In the data rows, the value 128 means zero.
Here are some points, one per row:
{118, 122, 122, 116, 185, 119, 115, 147, 162, 135, 143, 131, 139, 129,  93, 119, 129, 161, 121, 195,  88, 169, 145,
 106, 137, 134, 147, 145, 144, 128, 115, 116}
{110, 142, 183, 142,  87, 148, 100,  96, 140,  97, 122, 109, 124,  75, 123, 132, 134, 160, 137, 160, 108, 112, 137,
 146, 111, 130, 180, 140, 146, 113, 162, 147}
{116,  76, 105, 137, 109, 133, 129,  92, 150,  88, 154, 108, 150, 130, 134, 143, 104,  74, 109, 157, 122, 110, 103,
 132, 115, 138, 111, 161, 138, 106, 124, 110}
{123, 158,  97, 138, 103,  99, 129, 127, 150, 148, 107, 126, 117, 160, 104, 121,  97, 152, 124, 145, 132,  93, 145,
 118, 116,  84, 122, 216, 143, 153, 147, 167}
{118, 155,  95, 168, 100, 117, 203, 164, 141,  76, 175, 117, 106, 111, 132,  99, 139, 131, 163, 123, 130, 112, 148,
 146, 153, 113, 134,  86, 111, 105, 124, 132}
{ 78, 135, 134,  99, 138, 124, 130,  93, 169, 148, 178, 145, 128, 128, 115, 110, 171, 130, 140,  88,  95, 116, 146,
 163, 136, 131, 125, 144, 113, 168, 116, 143}
{ 95, 160, 109, 137, 157, 187, 122,  93, 122, 132, 143, 135, 148, 172, 127,  84, 111, 103, 122, 137, 176, 138, 136,
 126, 165, 162, 118, 127, 129, 107, 152, 134}
{111, 127, 165, 127, 137, 137, 153, 123, 107, 162, 150, 143, 131, 136, 154, 124,  99, 128, 123, 130, 133, 104, 134,
 138, 112, 153, 122, 128, 123, 143, 154, 102}
{143, 101,  74, 132, 135, 141, 115, 123,  97, 134,  94, 134, 146, 120, 151, 105, 155, 153, 131, 118,  94, 109, 172,
 172, 113, 158, 122, 137, 169, 132, 115, 131}
{106, 141, 111, 136, 138, 115, 132,  86, 156, 130,  78, 103, 127, 103, 132, 111, 109,  88, 143, 118, 103, 148, 128,
  68,  77, 148,  67,  91, 133, 138, 122, 141}
{102, 170, 146, 133, 143,  91, 121, 131, 133, 151,  94, 163, 137,  63, 149,  93, 146, 130, 135, 144, 178,  89,  90,
 131, 118, 114,  93, 146, 115,  77,  88,  96}
{185, 142,  78,  98, 123, 113,  78, 134,  86, 114, 137, 134, 110,  68,  67, 157, 121, 110, 125, 131, 119,  89, 115,
 119, 145, 159, 133, 118,  87, 127, 145, 132}
{143, 117, 141,  97, 123, 142, 117, 143,  87, 139, 134,  96, 104, 143, 129, 136, 126, 162, 170, 117, 109, 141, 104,
 137, 135, 124,  70, 165, 102,  77, 121, 141}
{127, 115, 127, 123, 145,  94, 103, 160,  93, 126, 113, 115,  95,  98, 120, 118, 157,  86, 130, 148, 150,  93, 154,
 125, 130, 139,  98, 146, 121, 133, 137,  80}
{123, 167, 129, 149, 125, 134, 129, 128,  64, 171, 177, 130, 142, 139, 135, 164, 114,  98,  83, 146, 153, 148, 143,
 158, 106, 135, 105, 127, 121, 114, 144, 115}
{109, 169,  75,  72, 141, 129, 139, 114, 145, 139, 139,  91, 136, 128, 150, 183, 169, 131, 132,  87, 139, 155, 105,
 115, 125,  98, 135, 120, 141, 120, 122, 111}
{139, 140, 125, 137, 100, 162, 107, 137, 114, 141, 110, 118, 136, 115, 153, 127, 127, 132, 150, 129,  92, 135, 123,
 129, 169, 113, 118, 100, 194, 132, 116, 125}
{110, 114,  92, 119, 102, 117, 125, 174, 134, 127, 135, 135,  62, 131, 153, 137, 115, 143, 101, 149, 135, 158,  59,
 126, 100, 175, 162, 126, 171, 134, 110, 141}
{143, 127, 147, 105, 144, 128,  96, 112, 148, 130, 120, 113, 118, 150, 134, 126, 103, 131, 118, 148, 150, 121, 128,
 164, 153, 125, 141,  94, 120, 132,  60, 164}
{132, 120, 139, 104, 128, 130, 150,  97, 116,  89, 116, 124, 153, 148, 125, 132, 137, 148,  92, 134, 127, 106, 113,
 125, 110,  90, 117, 128, 123, 147,  96, 114}
{122, 121, 167, 120, 104, 111, 124, 110, 122, 101, 133, 107, 129, 144, 133, 142, 129, 173, 122, 122, 132, 130, 125,
  90, 138, 141, 107, 110,  94, 105, 148, 129}
{132, 167, 160, 165, 175, 125, 129, 120,  90,  85, 118, 132, 109, 156, 104, 141, 137, 122, 180, 129,  99, 136, 146,
 123,  76, 119, 163, 124, 139, 151,  96, 125}
{108, 102, 134, 134,  91, 148, 109, 182, 118, 100, 124, 135, 146, 109,  87, 123, 163, 110, 150, 145, 164, 164,  76,
 164, 137, 127,  90, 121, 128, 198, 145, 174}
{ 97, 117, 130, 100, 136, 126, 171, 124,  72, 115, 105, 120, 143, 125, 154, 120, 126, 100, 101, 158,  91, 129, 120,
 103, 175, 124, 150, 127,  99, 134, 151, 120}
{165, 127, 161, 101, 147,  95, 132, 131, 118, 152, 163,  98, 161, 134, 176,  86, 126, 127, 132, 111, 150, 108, 106,
  92, 138, 142, 159, 131, 127, 164, 148, 144}
{116, 124, 160, 119, 145, 132, 123, 176, 146,  99, 135, 112, 142, 104, 105, 124, 100, 122,  65,  65, 120, 161, 152,
 133, 126, 134, 145, 152, 146,  99,  91, 138}
{122, 130, 138, 151, 167, 102, 135, 137, 108, 120, 112, 140, 147, 129, 108, 142, 138, 152, 151,  95, 145, 117,  82,
 124, 144, 149, 122, 150, 132, 104, 164, 125}
{142, 163, 144, 105,  90, 137, 150, 138, 149, 134, 124, 128, 162, 131, 129, 154,  94, 131, 170, 132, 176, 156, 177,
 129, 124, 173, 127, 134, 105, 153, 137,  90}
{121, 118, 147, 100, 127, 139, 169, 112,  99, 141, 142, 152,  80, 107,  93, 135,  98, 117, 142, 113, 183, 112, 168,
  93, 148, 110,  98, 122, 186, 138, 126, 125}
{161, 101, 111, 182, 162, 158, 130, 122, 157, 132, 161, 107, 169, 110, 142, 165, 118, 142, 127, 132, 134, 116, 117,
  93, 133, 107, 128, 146, 120, 144,  79, 140}
{133,  91, 115, 129, 181, 180, 133, 127, 146, 146,  81,  90,  71, 101, 134, 148, 121, 136, 126, 120, 160, 150, 133,
 146, 124, 110, 160, 148,  79, 131, 151, 134}
{144, 153, 123, 120, 126, 116, 139, 113, 102, 154, 139, 122, 122, 152, 129, 104, 107, 105, 116,  98, 124, 118, 101,
 129, 123, 170, 125, 139, 116,  97, 134, 166}
{121, 112, 105, 111, 124, 144, 119, 164, 145,  87, 155, 160, 132, 161, 148, 109, 110, 163, 140, 112, 133, 101, 128,
 101, 104, 131, 121, 120, 106, 136, 153, 102}
{150, 112, 109, 154, 108, 125, 156, 106, 128, 134, 107, 194, 129, 103, 130, 139, 158, 156, 108, 144, 122, 158, 147,
 124, 133, 127, 132, 105, 121, 140, 138, 162}
{173, 113, 134, 106, 130, 115, 141, 142, 147, 134, 119, 130, 166, 132, 132, 131, 176, 111, 143, 164, 128, 139, 150,
 153,  88, 103, 127,  99, 163,  83, 170, 168}
{134, 113, 153, 134, 106, 104, 166, 136, 116, 156, 100, 131, 134, 139, 122, 160, 139, 112, 141, 130, 126, 132, 126,
 112, 159, 161, 145, 144,  90, 131,  95, 112}
{132, 142, 145, 130, 143, 140, 145, 134, 174, 132,  81, 110, 125, 166, 101, 160, 124, 143,  82, 125, 108,  72, 119,
 165, 132, 131, 123,  96, 136, 150, 132, 114}
{209, 147, 143, 153, 107, 142, 108, 107, 156,  99, 120, 176,  75, 135, 153, 116, 167, 108, 122, 114, 108, 170, 132,
 131, 165, 137, 110, 162, 155, 138, 142,  99}
{155, 124, 124, 140, 142, 104, 137, 118, 144, 138, 132, 145, 145, 119, 129, 109,  64, 113, 156, 114,  90, 158, 108,
 161, 140,  72, 133,  88, 126, 128, 142, 101}
{111, 104, 124, 181, 130,  66,  98, 115, 145, 135, 134,  91, 112, 151, 144, 150, 132, 158, 102, 138, 141, 142, 152,
 142, 135, 116, 121, 107, 135, 146, 131, 126}
{133, 132, 135, 144,  91, 171, 131, 138, 148, 184, 150, 114, 126, 140,  93,  72, 165, 120, 116, 133, 100, 130, 116,
 102,  98, 103, 153, 108, 120, 124, 121,  92}
{120,  84, 119, 140,  95, 116, 103, 110, 128, 144, 112, 133, 136, 149,  88, 108, 131, 148, 153, 100, 147, 145, 136,
 137, 119, 122, 194, 120, 144, 114, 115, 109}
{120, 129, 130, 121, 121, 134, 105, 131, 118, 103, 133, 153, 131, 130, 164, 108, 119, 124, 109, 120, 120, 143, 139,
 155,  93,  82, 138, 124, 121, 129, 109, 141}
{ 83, 109, 129, 124, 118, 143,  85, 163, 141, 131, 133, 181, 134, 158, 158, 166, 125,  86, 132, 114,  96, 100, 151,
  87, 154, 119, 141, 110, 101, 111, 143, 151}
Along one direction, these points spread out more than along any other. Take the direction at right angles to it along which they spread out most. Go by this last direction. Where along it does each point below lie, from 0 to 99? 50 is the average, and the first point above lies past it. One standard deviation of the points above along it is 16.
{118, 122, 122, 116, 185, 119, 115, 147, 162, 135, 143, 131, 139, 129,  93, 119, 129, 161, 121, 195,  88, 169, 145,
 106, 137, 134, 147, 145, 144, 128, 115, 116} 58
{123, 158,  97, 138, 103,  99, 129, 127, 150, 148, 107, 126, 117, 160, 104, 121,  97, 152, 124, 145, 132,  93, 145,
 118, 116,  84, 122, 216, 143, 153, 147, 167} 54
{116,  76, 105, 137, 109, 133, 129,  92, 150,  88, 154, 108, 150, 130, 134, 143, 104,  74, 109, 157, 122, 110, 103,
 132, 115, 138, 111, 161, 138, 106, 124, 110} 58
{143, 117, 141,  97, 123, 142, 117, 143,  87, 139, 134,  96, 104, 143, 129, 136, 126, 162, 170, 117, 109, 141, 104,
 137, 135, 124,  70, 165, 102,  77, 121, 141} 38
{109, 169,  75,  72, 141, 129, 139, 114, 145, 139, 139,  91, 136, 128, 150, 183, 169, 131, 132,  87, 139, 155, 105,
 115, 125,  98, 135, 120, 141, 120, 122, 111} 65
{150, 112, 109, 154, 108, 125, 156, 106, 128, 134, 107, 194, 129, 103, 130, 139, 158, 156, 108, 144, 122, 158, 147,
 124, 133, 127, 132, 105, 121, 140, 138, 162} 29
{127, 115, 127, 123, 145,  94, 103, 160,  93, 126, 113, 115,  95,  98, 120, 118, 157,  86, 130, 148, 150,  93, 154,
 125, 130, 139,  98, 146, 121, 133, 137,  80} 22
{185, 142,  78,  98, 123, 113,  78, 134,  86, 114, 137, 134, 110,  68,  67, 157, 121, 110, 125, 131, 119,  89, 115,
 119, 145, 159, 133, 118,  87, 127, 145, 132} 8
{118, 155,  95, 168, 100, 117, 203, 164, 141,  76, 175, 117, 106, 111, 132,  99, 139, 131, 163, 123, 130, 112, 148,
 146, 153, 113, 134,  86, 111, 105, 124, 132} 45
{173, 113, 134, 106, 130, 115, 141, 142, 147, 134, 119, 130, 166, 132, 132, 131, 176, 111, 143, 164, 128, 139, 150,
 153,  88, 103, 127,  99, 163,  83, 170, 168} 35
{132, 120, 139, 104, 128, 130, 150,  97, 116,  89, 116, 124, 153, 148, 125, 132, 137, 148,  92, 134, 127, 106, 113,
 125, 110,  90, 117, 128, 123, 147,  96, 114} 66
